Where one turn sends some rows of the set: a few examples, then the rows asked
ruvom: [  9.3   1.6  -5.5  17.9 -12.9  17.4   2.2  12.8  -9.0  31.9 -11.7   5.4
  -9.5  -4.4 -28.6]
kurol: [ 11.3   6.3   3.1  38.4  17.9   8.0   2.9  -0.5   5.4  -6.6 -17.5  18.8
  -0.5   1.9  -4.4]
gilaz: [  8.1  16.0  15.2 -15.0 -23.7  13.5  -9.2  21.1   7.8  21.3   3.5  14.8
  -8.4  -9.0 -10.5]
bopig: [ 10.1  -6.3   7.4  -7.3   0.6   7.1 -10.5 -10.1   9.7   9.7 -27.7  22.5
 -31.0   9.8 -12.9]
saf: [ 13.6   3.9   6.4 -24.4   9.7  -9.7  -0.5  28.2  13.8 -10.8  -5.0   4.3
   5.8 -35.5 -13.3]
pom: [-34.9   4.4  -1.5  12.0  19.1  -3.7  21.5  18.0 -12.9   9.9  -6.2  22.8
  -3.4 -19.2 -16.8]
Ner: [ -8.2  23.5  -0.2  -1.0  11.4  12.6  19.1  10.7   8.6  -0.9  -8.4   6.2
 -44.7  -8.3 -22.5]
lotu: [  6.3  -7.9 -11.5  -0.6  10.4 -10.4  -1.2 -13.1   8.8   1.1 -18.0   5.3
 -18.8 -48.1 -19.5]
pegub: [ 20.9   0.1  -2.0  31.4 -15.4 -11.6   4.5  18.5   8.4  -9.6   4.4  -2.0
 -21.2  -9.9  -9.0]
kedu: [-15.8  -7.7  -7.6  26.6   8.3   0.4  30.4 -14.5  -1.8  12.5  -3.7  10.0
   4.2 -23.5 -12.7]
regez: [  1.4   5.8  15.2 -29.6 -22.1   8.5  -5.9  -1.7   6.3  12.1  -7.6  29.6
 -11.0 -20.5 -15.0]
vek: [-10.6 -20.8  -1.1  25.0  16.4   1.1  13.9  21.3   2.5   7.4  -6.1  -4.3
 -28.8   0.1 -17.7]
liga: [ 15.8  -7.7  -9.0 -33.2   0.1  -3.0   6.3   1.9  -3.1   2.8  10.1   3.7
  14.5 -10.2 -15.8]
farep: [ -2.0  12.5  -7.2 -13.3  18.5 -18.4  -3.4 -13.0  14.3   1.5   0.8  16.7
  15.5 -28.0   3.5]
larak: [  0.7 -31.2   0.8  24.6  18.4  -7.1   1.3   7.6   4.0  -6.2 -19.3   8.3
 -26.0  -7.6 -16.6]
Kar: [  3.6  19.7  -2.9  14.5 -10.2 -20.2  11.9   9.1   4.2  -5.5  18.5  14.4
  16.3  -5.3   2.1]
Zato: [ 29.3  13.2   0.3  -8.9  -5.1  -2.1   5.8  10.1  -5.8  18.1  13.8  10.4
  10.3   5.5 -25.7]
Vog: [ 17.6   9.5   5.9 -33.7   5.7  -0.1   5.9  -6.7   1.4   1.2   2.7  24.3
  -4.3  13.1 -19.8]
lado: [ -6.9 -31.3 -13.1 -11.5 -15.0   6.6   6.3   3.9   5.6   5.2  -6.2  -6.7
 -12.0  -8.9  -4.8]
zeneg: [-19.8  -8.6   9.2  13.1  11.8 -24.4   5.8  21.1  13.0  -3.3   3.4  13.9
 -13.3   4.6  12.4]
dib: [-10.2  42.5  -2.0  -8.4  15.8   5.6  12.2   4.7   2.8  -3.7  -0.5  24.4
   2.4  -3.0  -7.8]
Pomir: [  7.9  20.6  19.2 -19.9   0.9 -11.2  17.2  16.0   4.5 -13.3  -8.7  32.9
 -12.4 -17.5 -29.5]
mun: [-16.1  -1.4   3.2   7.4  24.5   1.9  17.4  -4.5  25.5   2.1  -2.1   0.1
 -17.2   2.2  12.5]
ginek: [ 15.1  17.6  19.4  -3.4  -7.3 -24.0  11.9  29.1  11.6  14.0  12.8   8.2
  -3.2 -22.1 -23.3]
Ruvup: [ -2.3  -0.9   4.8  22.7  29.9 -15.7 -14.1  10.5  -0.4   5.1 -23.0  28.7
   3.2 -17.4  -6.5]
Zefi: [-10.8 -16.6   1.4  22.9  22.5  -1.6  11.9   1.7  -1.1  13.9 -19.7  13.8
 -30.3 -10.3 -30.6]
zod: [ 10.9  -4.7   7.8 -18.6 -28.1  10.1 -12.9  14.9   3.2   0.7  -3.4  16.2
   4.3 -22.4  -7.0]

farep -> dib
zod -> regez
And these:
bopig -> ruvom
Vog -> Zato
saf -> Pomir
kedu -> mun
pom -> zeneg
pegub -> lotu
Zefi -> vek

